In the rows, 128 means zero.
The rows below come in pairs that one turn or mirror swaps. Which row does each named row swap with?
K93: [126 104 127 149 102  92 145 105 155 115 125 105 107  76  93 121 103 142
 123 112 127 155]
K653: [129 138 130 145 160 123 168 140 131 100 163 131 130 163 126 129 140 114
 119 114 148  85]
K938: [142 127 110 165 161 125 151 124 143 111 170 135 117 157 132 118 133 100
 119 112 159  99]
K127: [124 110 152 109 120 130 120 156 152 171 103 123 140 128 110 109 119 164
 108 138 115 138]
K360: [127 152 111 131 129 119 144 139 127  91 157 137 136 145 153 122 152 103
 111 116 132  77]
K721: [120 105 135 150 115  82 144 100 172 112 124 108 109  93  86 116 113 138
 124 122 119 147]
K15: [116 113 132 100 144 140 136 141 169 123 107 108 135 103 137 132 159  91
 148 151 142 146]
K24: [131 117 155 112 117 137 132 147 135 185 100 125 148 131 104 123 118 155
 113 131 126 141]
K237: [119 105 132 157 104  97 140 108 161 112 117 101 109  94  84 115  98 143
 118 116 129 156]
K421: [101 121 144 105 122 126 141 126 168 114 102 115 146 105 145 138 163 137
 144 153 132 152]
K232: [139 103 157 104 118 128 136 150 139 182 106 112 143 138 117 116 113 162
 121 124 129 133]
K642: [184 128 157 129  99 145 138 116 124 132 176 137 123 110 104 102 124 115
  92 112 131 126]
K885: [130 111 155  94 119 129 131 161 138 172 114 120 146 130 114 118 114 161
 119 122 118 135]
K597: [141 151 108 172 110 139 145 123 109 153 125 141 121 133 103 114  91 115
 141 124  98 117]
K797: [135 152 120 140 143 128 160 141 116 101 158 113 107 155 133 135 137 113
 113 132 146  77]
K503: [127 152 101 155 130 126 154 132 105 149 114 130 109 127 107 107  92 128
 132 114  87 123]
K431: [136 139 121 142 138 121 171 135 125 113 169 145 108 155 138 119 145 100
 126 119 150  81]
K269: [ 98 127 133 107 134 143 146 118 166 123 121 115 138 116 138 128 176 126
 140 155 144 161]
K651: [131 101 149 101 125 120 128 148 144 174 104 107 137 124 109 105 114 163
 115 121 120 137]
K500: [122 132 125 123 141 109 151 136 113 102 166 116 132 151 147 124 121 104
 120 111 141  76]
K644: [145 153 110 163 116 124 149 118 105 154 126 131 114 137 103 124  87 113
 141 118  99 138]
K702: [119 101 134 150 101  86 144 105 168 106 144 108 109  94  95 116  98 135
 113 131 139 148]
K279: [128 137 123 148 139 114 159 147 118 116 164 143 116 156 134 110 158 101
 108 112 167  98]
K628: [112 132 133 116 135 143 125 134 169 123 104  96 129  96 130 135 172 113
 139 150 149 147]
K861: [119 107 137  97 124 138 128 123 165 116 123 117 130 107 145 135 176 119
 145 153 154 143]
K239: [138 154 127 140 144 109 153 127 106 102 155 141 130 155 143 132 138 100
 112 122 122  90]
K404: [124 135 119 139 140 129 165 151 130 103 157 128 118 154 133 137 127  94
 124 132 140  72]
K400: [184 129 158 132  96 147 117 122 140 120 156 148 132 108  98  97 121 119
  89 125 123 123]
K726: [128 135 111 143 140 110 147 124 121  95 166 136 106 149 139 134 148  96
 124 129 141  84]
K903: [135 133 127 145 155 126 166 140 121 107 157 130 106 161 138 129 136 102
 125 121 162  91]
K898: [145 158 103 150 121 131 146 126 104 149 121 135 121 138  99 103  86 115
 136 117  98 126]
K329: [146 143 106 170 125 128 149 126  97 142 122 129 114 135 111 122  89 117
 135 123  90 130]
K381: [132 153  97 166 120 125 142 129 119 150 114 140 113 129 111 103  92 115
 145 118  93 124]
K565: [117 121 127 105 124 116 141 116 160 108 105  99 153 115 142 144 162 117
 150 149 153 150]
K144: [ 96 131 137 104 125 133 143 128 162 107 124 123 141 101 136 129 172 108
 157 136 147 158]
K182: [114 125 125 110 121 140 127 126 168 113 101 115 150  95 134 129 157 118
 162 141 165 134]
K886: [182 130 151 127  93 138 125 117 132 126 156 140 139  95  98 100 122 123
  84 117 121 129]
K65: [107 120 134 116 142 150 136 137 175 120 109 121 120 107 140 117 168 111
 153 148 157 151]
K646: [179 130 152 136  94 136 126 128 131 128 162 152 131 105  97 103 116 124
  84 120 133 113]
K43: [124 115 151 102 109 131 128 154 153 176 116 120 131 129 112 108 118 164
 108 119 110 141]
K222: [130 109 150 117 115 135 137 146 138 173  98 111 142 131 114 127 101 168
 121 115 125 144]
K758: [179 130 160 141  97 150 126 126 124 127 154 138 129 115 104  95 114 123
  82 113 125 118]
K389: [116 108 135 110 132 129 148 124 174 132 112 115 130 100 140 122 175 111
 156 140 159 155]
K877: [119 125 135 116 148 153 147 128 169 110 111 113 143 104 131 119 173 113
 158 140 138 157]
K980: [123 146 119 143 156 121 161 123 115 107 169 129 119 161 144 130 151 104
 109 119 138 101]
K116: [139 161 105 156 129 133 135 130 115 150 114 142 119 137 105 100  89 119
 132 115  97 125]
K878: [110 109 130 151 102  93 143 106 173 120 138 111 102  90  82 115 114 141
 121 117 133 154]
K120: [122 145 134 121 140 113 164 139 114  93 171 138 128 152 134 130 145 101
 125 114 150  94]
K538: [184 125 163 140  93 150 141 120 129 122 163 143 132 110 111 108 126 122
  91 118 118 111]
K481: [131 103 125 117 140 162 145 125 184 119 126 114 132 110 143 112 156 133
 145 144 156 154]
K479: [104 127 135 108 119 143 124 119 166 119 116 115 154 100 137 122 151 102
 160 156 145 143]
K978: [139 142 115 128 142 116 147 139 116  93 150 124 125 143 140 123 130 106
 124 105 156  69]
K788: [114 113 136 164  94 101 138 118 169 119 130 109 111  82  89 128 104 140
 119 104 119 145]
K832: [120 109 126 155  98  89 148 106 157 111 134 108 113  89  83 126 101 145
 112 113 127 141]
K601: [188 138 160 119 102 136 135 125 128 125 155 136 126 110  93 102 109 122
  89 122 126 128]
K485: [175 120 155 136  97 140 125 121 135 121 171 138 128  94 116  98 119 107
  82 119 127 128]
K815: [132 157  99 164 123 122 144 131 111 147 121 142 124 128 103 119  90 113
 150 117  91 130]
K933: [117 110 149 112 112 130 130 150 147 178 102 110 145 127 108 118 111 163
 119 111 120 140]
K301: [113 115 125 120 122 136 160 129 153 122 117 115 123 105 137 112 174 117
 152 143 165 171]
K708: [125  96 132 158 105  94 142 107 160 104 132 102 108  95  90 127 101 142
 119 110 122 148]

K431 pairs with K389
K702 pairs with K485
K120 pairs with K144
K481 pairs with K938
K239 pairs with K421
K978 pairs with K182
K886 pairs with K832

